Which row each row swaps with, under one turn or mirror:
The rows were stretched afterwards, more along some directions than others.
zute: [ 15  25  -7 -18  -1 -30  -1  10  -2  16 -14   0  12   4  33 -11   9 -19
   9   2 -12  -3  11  11 -13   8 -10]
podat: [ 15  -3   5 -17  13 -26 -14  -9  -8  23  -7  20   6   5  -5  14   5  -1
  16   6   4   4  -1  18  -3  -6  -5]
rodu: [  5   1  28  -1   4  -2   2   3 -11  38 -14   1   6  -2  -5   0   6  -8
   3   7   8 -19   3  -4   5   1 -15]
garo: [-13   7   1   4   3 -15  19  -6  -6  -1  27 -14  -3  -2  -1  14  -9 -27
 -13  -3   3  19  22  -4  -5  -3  -2]
tar: [ -4  14   2  -5  -9  -4  -7  -7   0  36  -9 -12   3   2   8  25   3 -32
   6   8 -12   1  12 -11  -7  10 -16]
mir: [ -2   6  17 -22 -15 -17   5 -19  28 -12   3 -11  -9   0  21  17 -12  -7
  21  -8   5 -18  16  11   6 -15  12]
Nisol: [-17   9 -19  -1  -3 -19  23  -7  -1  11  29 -16  12   3  -9  17 -11  14
   9  -6   9  13  -5 -11  -3 -17  15]
Rimap: [ -8   7 -11   4  -7  20 -16   1 -22  22   7  -5  -2 -12  -5  11  10 -20
   9  10 -11  15   4  -6  -3  -4  -7]
rabu: [  1  30 -17  -6  -6 -13  16   9  -2  12   4 -22  20  -2  17  -3  -2   0
  12  -3  -5  -9   4  -1  -9   6  19]
tem: [ -9   3  -4  11  14  -3   4   2  -8  19  14  12  -8  12 -10  14   7 -12
   4  -7   5  26  16   1  -6   0  -1]
Serep: [-14  25 -30   1   0  12  24   8 -17  17  25 -20  11  -8  10  17 -14   4
   1  11  -7  -8  -5 -11 -12   1  20]
vame: [-21   2   0   2 -24  15  15 -10   3   2  12 -25  -1  -9   5  21 -23   0
   1  -1   2   4   3 -10  -2  -7   8]
tarud: [-24  -4  -5  20   2  25   7  -8 -24  14   9  -3 -15  -9   6  -4 -10 -16
 -25  -4 -17  21  24   4  -6   3  20]
regot: [ -7 -13  17 -15  -8  -2  -8  -7  13  11   1  -5 -23  -1  21  -2  -9 -37
  -6   7   0   9  21  14   4  -3 -13]
vut: [-24   2  23 -12  -8  -1  -7 -13  10  22   5 -19  -2   1   2  30 -14  -9
  15  18 -13  -7  13 -18  14  -8  -3]
fubo: [-20  20   4 -10  -6   2  13   7 -13  18  19 -15   0   2   9 -16 -20   4
  -2   0  -1  -6   5   2   5   0   3]
vesal: [  4  13  -9 -12  -6  -6  19   1   9 -16  19 -26  -5   3  30  16 -10   3
  -2   3  -4 -19   1 -15  -2  -2  25]
mogu: [-18   4  -2 -11  -7 -11  27   9 -30  28  17 -21   6  -1  10  -9  -3 -39
  11  -8  -1   9   4   2   7  -5 -12]
Vapuv: [ 17  15 -16  -7   7 -14   4  -3  -5  -6  15   2  -8  -1  18   3  10  10
 -12  13 -10  -6   4  -5 -13  -3   8]
lib: [-29 -15   3   1  -6   1   0 -14  -7  16  18  -6 -22   0  -2  13  -6 -26
  -3  -3  -3   7  19  -5   9  -9  -6]
buso: [  6  -6  20  -9  -2 -12  26  -1  -1  -3  10 -13   3   0   6  15   5  -8
   5   1  13   7  12  -2  -3 -17   7]
rede: [-13  -2   3  -6 -14  13   9  -3  -5  14  25 -14   6  -4 -10   0   1 -10
   7  -3   6  21  -5  -6 -14  -8 -17]
mafug: [-15  -2  -7  10  -2   1   2 -12  -6  12   5  -4   6   4  -2  17  17 -27
  -2  -5  -3   8   9 -13 -10   7  -6]
zavo: [-27   1 -11  -2 -15  24   2  -7 -23  19  19 -12   2   1   3  13  -6  -9
   4   1 -12   6   0 -23  -5   1  -1]
zup: [ -1   3   8  -8  -8   7  -5 -10   2  34  -4  -5   8  -1   1  29   4 -11
  11  18   1  14   0  -9  -5   2 -26]
peke: [ 10 -16  35 -12  -6  -8 -21 -30   7  -3  -7   8  -8  -8   3   5  -3  -4
  -3   3   3   2  31  19  -9  -5  -3]
rudef: [  5  -7   4  12   4  -8   5 -17  -4  27  -7   0   3  -7 -14  33   8 -11
   1  -1   6  10   5 -10  -1 -11   8]
fon: [-35   6  10   3  -7   5 -10  -9   4  33  17 -18   3  -2 -15  34 -13  -4
   9   8 -10   2   5 -25  11  -4  -9]
Pana: [  7  16 -15  -2  12 -29  28  10  10  -8  12 -11  -5  15  29  11   0 -13
   5   3   8 -15   7 -11   5   1   7]
nime: [-19  17 -25  -1   5 -10  25   9 -17  24  31  -9   1   7  -1  21 -14 -21
   4  -2   2  13  -6  -7   1 -10   7]
mifeg: [  7   6  20  -6  15 -14   1  -1 -12  15 -14   1   2 -10  12   8 -14 -11
   1   4   0  -9  16   8  -4  -2  10]
vob: [  9 -14  23 -18  -6 -36   7 -15   3 -17 -10  -9   0  12  23  -8  -6 -30
   3  -7  11 -10  22  15  -2   1 -12]
zub: [-28   4 -15   2 -18   8   5 -15  -2   0  20 -19 -17   1  13   3 -15 -23
 -14  -9   0  17  21  -1   5  -2  -9]
kise: [-14   7   3   2 -10  10  -1 -12  11  20  15 -10   0  -8  13  14   6  -8
  10  12  -6  27   1 -12   3  -1   4]
poto: [-13   2  -3  -6  -1 -19  28  -4   0  11  16 -20   8   3   1  -3 -20   7
   2  -9   7   4   3  -7   2  -7   8]
bop: [  5   3  -5   1   4  14  -3 -12 -11 -16   0  11 -18  -2  16   5  -4   9
 -22   0  -3  -8  20  16 -10   0  22]
verif: [ -2   4  26 -25 -13  -9 -11 -11  17  22 -17   1  23  -2   5  16 -12   0
  29  11  12 -21   2   6  -3   1  -2]
kosos: [ -8  -2  11  -6   7   3 -11  -1 -19  32   0  16  -1  -6  -7   5  -2 -13
  11  -2   2  22  14  18  -5  -6 -16]
Pid: [ -3   2  13 -20 -14   9 -10  -1  -3  25 -11  -4   6 -10  14  10 -13  -8
  16   1   2  -1   5  17   0  -7   2]
Sepu: [-13   9   7  -3  -3  -6   3 -11  23  12  17   0  10 -15  -8  31  -2  12
  35  11   1   7   5  -6  -3 -14   4]
Sif: [-20   1  -5  10   2   4  -5 -22  -4 -18  35  12 -27  -3   2  19  -8 -11
 -19  -7  -1  22  29  13 -10 -10   7]
nifo: [ -4  -3  28 -10  -9   6 -18 -25  28  14  -9   2   1  -7   4  19  -8   5
  11   3  -2   7  20  11  -2   2  11]
Seki: [-35   5   3   5  -5   1  12 -13  -6   1  27  -8  -5  -3   3  24 -31  10
  -9  -8  -8  -5  23 -11   9 -13  41]
sufaf: [  3   4  -3  -8  -4 -21  27  -2   6  -4   8 -16  -1  -6  10  -3  -7  -2
  -3 -13   6   7  11  11 -11 -12  11]
fopeg: [ -1  16  -2  10   2  10 -10   7  -8  23  -7  -3  -3  -8 -11  23  -4   6
  -6  -3   2 -22  -9 -13 -10  -2  22]
musut: [ -2   6  -4   0   0 -14  11 -11   3  10  -5   0 -11   2  25  13 -13 -13
 -17  -2  -2 -10  19  10   7  -2  19]
Geb: [ 13  11 -10 -14  -5  -9   5  -4  -7 -17   1   3  -1  -1  30 -23 -10   7
  -2  -4  -2 -19  19  28 -13   3  22]
gar: [ -7   9   0   0   4   9  15   6 -19  -3  20  -6   9   3   5 -12   7   7
   0   1  15  -2   0  -3  -5   1   4]
gal: [-14  29 -14   7  -1  14  22   1   5  18  31 -13   5 -10   6  34  -8  18
  11  14  -3  -9  -4 -24  -6  -7  22]
Peba: [-16   1  20 -13 -14  -3 -12 -20  11  11  -2   3   1  -2   6   7 -10  -7
  11   3   7  19  20  12   4  -2 -15]
lig: [  4   8  -5 -22 -10 -18   7  -4  21  14  13   4  -1   6  15  27  -5  -2
  25   2   2   3  -4   2   6 -15   4]
Gerov: [-25  17 -10   5 -14  12  12   2 -14  26  20 -21   7  -8 -10  15 -11  -6
  16  -2 -10  18   1 -13  -6  -7  -5]
det: [ 11  21 -20  -6  -2 -11  15  -5  -9  -2  13   0  16   2  22  -8  -6   5
  10   1   2   6   6   8 -12   6  10]
zaden: [-14   3   3  -3   3  10  -1  -2 -10   5  12 -13  -7   3   6  -5   9 -14
   3  15  -3 -14  12  -4   1   4  10]
simu: [-10  21 -19   1  -8   6   8 -10 -16 -10  19  -6  -6   2  22  -3   2  -6
  -5 -17  -6  14  24   2 -12  -5  17]
piga: [ 13  18  -3  -2   9 -26  11   5  12  17   9   4   3   2   2  31  14  13
  30  10   8  -8  -7  -8  -1  -8  -6]
besag: [-19  16 -33  10  -3  -5  16  -7 -17  20  12  -9   6  -9   2  21  -8  -9
   1 -12 -16  14  13 -11  -3  -5  34]
kina: [-10  15  -4  -7 -11 -13  20  -8   2 -11  16 -10  -2 -10  24  20 -17  -6
   1   5  -9   6   2  -3  -4 -21  17]
sadis: [-16  26 -25   5  -1 -20  14   9 -11  19  14 -13  12   1   0  21  11 -10
   5  -3  -4   7   4 -16 -18   2   1]
Pabo: [-17   1   5   7 -15  29  -2 -16   3  -4   4 -17 -11  -9   5   3  -6  -8
 -21  -7   0  13  30   4 -14   2   5]
teg: [ -7  -4  22 -10 -12 -22   6 -23  14 -13  10 -17  -9  14  38   2  -2 -28
  -4   2  -1   3  23   1   2  -5  -9]
faviz: [  4  13 -20  -5  -1  22  -6   7 -35   7   5   9  -6  -8  20  -4  -2  -8
 -10   9  -6   5   4  11 -18   7   4]
Fatom: [ -7  13 -16 -20 -10  -6   6  -2  -6  10  10  -1  -3   2  33 -22 -22  -6
   6  -2  -9  -5  17  16  -9   2  13]
tif: [  1   0   5  -4   1 -37  15  -7  14  11  -6  -7  -4  -2  15   4  -2 -21
   1 -13   8 -14  13   7  -3  -5  14]
Vuzip: [-13   9 -22  17   1  -2   6 -16 -12  -1  29   6 -15  -6  -9  31 -13  -5
  -6 -10  -2  31   4 -13 -14 -15   8]
muv: [-10   7 -31  -8 -14   6  27  -8 -20  -9  27  -6  -2 -10  13  -1 -16   1
   2  -7  -6  32   7  12 -15 -15  18]
bafan: [ -2   8   6   9  -2  -7   3  -2  -3  14 -16 -11 -20   4   7  -6   2 -10
 -20  -6   3 -15  21  -2   7   4   1]
kom: [-24  -1 -24  11  -4  15   3 -13 -10  17  24  -1 -15   2 -10  17   0 -21
 -10   0  -3  31  19  -1   3  -1  -1]
neni: [ -3   8   2 -12  -1   8  -2 -10  -8  -1   3   8 -20  -5  30 -10 -18 -14
  -8   1  -4   0  23  28  -4   0  -4]
Fara: [  2   3  17 -24  -8 -16  -8 -17  14  16   1  17  12  -4   8  22  -4   1
  38  14   6   7   4  10  -6 -13 -13]
dun: [ -2  16 -17 -10  -9   3   6  -8  -7  -6  33 -16  -3  -3  27  -3   8  -2
  -7   9 -17   1   3  -8 -10  -5   8]
vuzu: [ -7  -1  -1 -19  -9  -8  -4  -1  -5   9  -3  -4  -2   5  28  -1 -19 -23
  11  10 -17 -19  14   9  -9   2  21]
niz: [ 12 -13  17 -19  10  -8 -20  -9  -7  15  -3  19   4   2  -2   1   3  -2
   5   3   6   3   8  20 -10   1  -9]
raba: [ 12  -5  -1 -19 -11 -19  -3 -11  -1   9   3  -3 -15   8  15 -13  10 -21
  -4  -3  -4   4  11   7  10   1 -12]
kepep: [ -3   7 -10   9   6  -5  19   1  -7  -9  16 -14 -21   9  19   3   5 -10
 -30  -8  -6   5  19  -4  -1   1  20]
dopas: [ 15  17  10 -17  -1  -9  -6  -2   3   6  -3   6   2 -17  20  16   2   2
   9  13   0  -6   5  10 -16 -11   5]

Gerov is swapped with dopas
Serep is swapped with zup
dun is swapped with vut
tem is swapped with tif
mafug is swapped with Pana
Pid is swapped with muv
Fara is swapped with rabu
kom is swapped with musut
neni is swapped with Pabo

Which row each row swaps with, under one turn or mirror:
The rows were stretched afterwards, more along some directions than others.
Zukug: [ 15 -19   4 -21  24 -15 -10  34 -18  32  -3 -32  -9  16  14   1 -44  -8
 -12  -4  -9]
nanu: [ 12 -24  10 -32  10   1 -24  13  -9   0  22  21  -4  -1  -2 -17 -20 -24
  10 -17  -4]
finu: [ 38  -1 -25 -48  21   5 -21  28   4  18  15 -24 -13  18   5   5 -23 -31
   7   8 -21]
nelo: [ 37   8 -23 -26  19  -5  -1  35 -11  38 -14 -37   4   2  11  -2 -53 -17
  -3   5  -5]
Fafis: [ 12 -19  -6 -27  14 -14  -3  38 -18  36  -6 -32 -12  11  15   4 -47 -12
 -11   0  -4]
gutun: [  7 -13   0 -27  13 -16   3  37 -14  27  -8 -31 -14  13  11   2 -47  -8
 -13  -1  -7]
bik: [  2 -16  20 -13  -2 -10 -14  10  -7  -2  15  15   2  -1  12 -27 -16  -2
  -3   1   0]
moz: [ 20  -5  14  -1  35   7 -11  11  -4  21   9 -11   9  -8  -1 -38 -23  -4
  18   8 -10]
dek: [ 35  -7  12 -21  22  -6 -14  12  13   7   0  -4  13   4  22  -8 -50 -18
  -2  14  -6]
datu: [ 23 -11   3 -14  18  15 -20  -4  -8   8   5  -2   7  -3   0 -20 -26 -26
   2  -1   5]
meb: [ 16 -24  10 -33  10   1 -29   8  -7  -1  24  25   5   0   3 -20 -19 -29
   9  -6  -7]
resi: [ 16  -4   8 -14  21  -1 -15  25 -24  26 -14 -10   4   2   9 -11 -53 -24
   7   8  13]
sis: [ 11 -16  -6 -33  19  -7  -8  33 -16  29   2 -31 -14  12  10  -2 -40 -11
 -13  -8  -4]
Bugeg: [ 37 -10  11 -16  23  -8 -17   8  10   6   8  -5  15   2  23 -13 -45 -16
  -6   9 -10]
ver: [ 25  15   0  -9   4 -10  12  32  -5  18 -27  -6   9   4   6  -5 -35 -11
  12  16  -3]
Foro: [ 41  -7   7 -19  25  -8 -11  14   9  13   8 -24  20   8  23 -14 -53 -11
  -4  12 -17]
sadun: [  0 -17  15 -17  -6  -7  -6  13  -4  -2  15  21   2  -4   6 -23 -13  -4
  -4  -7  -3]
Maza: [ 20   3  26 -21  32 -12 -20  12   4  11 -13  -9   6  12   1 -13 -26 -15
  12  10 -11]
lal: [ 21   1  18 -30  33 -10 -19  15   1  14 -16  -8   2   5   8  -8 -31 -22
  10   7 -10]
zaso: [ 37 -13  12 -11  25  -3 -20  19   1   6   4 -17  23   1  14 -23 -46 -22
   8  23 -19]
Sapum: [ 22   0  22 -18  40  -3 -26  24  -7  18 -24 -28   3  15   1  -6 -37 -25
  20  27 -15]
Zozu: [ 14  -8  11 -12  12  -1  -8  21 -23  19 -11  -9  -2   3  12 -13 -53 -10
   2  -4  19]
kir: [ 20  -1   2 -26  45 -10  -8  29  -4  48 -11 -47 -14  14   2  -2 -61 -11
   7  13 -13]
tig: [ 36 -12  12 -17  23 -11 -13  16   9  11   4 -13  24   2  20 -15 -56 -20
  -2  13 -13]
talu: [ 10   3   4 -30  38  -8  -5  28  -1  39 -17 -35 -19   5  -1  -4 -58 -16
  15  10 -18]
Kobel: [  2 -19  11 -19  -3  -8 -14  13 -10   5  14  15  -2  -5   5 -25 -11 -10
  -2  -3   3]
bub: [ 17  -3   5 -26  41 -11 -11  37  -6  42 -13 -41 -18  12  -5  -3 -56 -12
  14  12 -16]
git: [ 23   6  -9 -35   7   5 -21  13   9  11   7   3  -6   6   0  -1 -15 -20
  13  10 -15]
rogak: [ 28  -7  -2 -23  10  17 -23   2  -8   7  -3  -8   9  -5   1 -16 -29 -20
   1  -3   4]
zezib: [ 25   1  17   1  27   8 -12  14  -8  26   1 -14  11  -6   5 -42 -36   4
  18  10  -2]
luf: [ 16  -8   4 -23  14  -4 -11  25 -26  23 -15 -12   8   1  11 -12 -54 -21
  -2  10  18]
vap: [ 19 -18   7 -25  14   8 -31   9  -8   3  25  20   7  -2   5 -19 -24 -31
  11   0  -5]
fom: [ 14 -17 -13 -59   5  -1 -13  20   2   6   7  -2 -10  -9  -3   4 -37 -40
   5  -7 -20]
riv: [ 27   3   6 -11  37  13 -15   4   3  21  17 -10   7  -7   5 -39 -23  -8
  14  12 -12]
ruz: [ 24  -9   1 -21  15  18 -24  -3 -10   9   3  -3   3  -8   1 -19 -27 -23
   0  -7   9]
bafa: [ 21   0  25 -23  33  -3 -26  11   3  13 -13  -8  11   8   6 -15 -29 -23
  15  13  -6]
mani: [ 12 -15 -13 -57   7   0  -9  19   3   7   8  -3  -6  -5  -1   3 -35 -42
  12   0 -24]
Zit: [ 20 -15 -18 -62   5   0 -17  22   1   5   4 -10  -5  -4  -4   4 -38 -38
   4  -5 -21]
pado: [ 14   7   4 -24  44 -12   4  35   1  42 -20 -35 -14   8  -2   3 -53 -14
  14  19 -23]
pelag: [ 17  -9  10 -15  17  -6 -12  21 -25  23 -15 -12   3   6  14 -11 -56 -18
   1   6  17]
tapon: [ 26  -5  15  -1  32  16 -18  -2   4  20  16  -3   9  -7   4 -40 -27  -4
  15   1 -12]
gakep: [ 18 -24   4 -39  12   4 -31  12 -10   2  23  21   9  -2   0 -18 -18 -33
   5  -3  -5]
gide: [  7 -19  11 -23   3   1 -16   9  -4  -1  25  13  -1   1   5 -27  -4  -7
  -4  -8  -9]
zez: [ 24  -2  17 -33  33  -7 -18  17   2  12 -13  -1   9  -1   5 -18 -29 -27
  10   2  -7]
rolu: [ 11   1   4 -21  39  -9   0  35  -3  39 -17 -41 -16   9   1   3 -54 -10
  18  21 -18]
Leni: [ 20  -1  17  -8  25   4 -10   4   1  20  11   2  14 -10   3 -43 -25  -2
  18   7  -9]
dazok: [ 12 -18  14 -13   8   0 -27   2  -3   9  26  11   5   1  10 -30 -12  -6
  -1  -3 -11]
benez: [ 10  -8   1 -20  19 -18  -6  32 -17  40 -14 -37 -10  12  16  -1 -59  -8
  -9   6  -6]

luf is swapped with gakep
finu is swapped with ver
gide is swapped with gutun

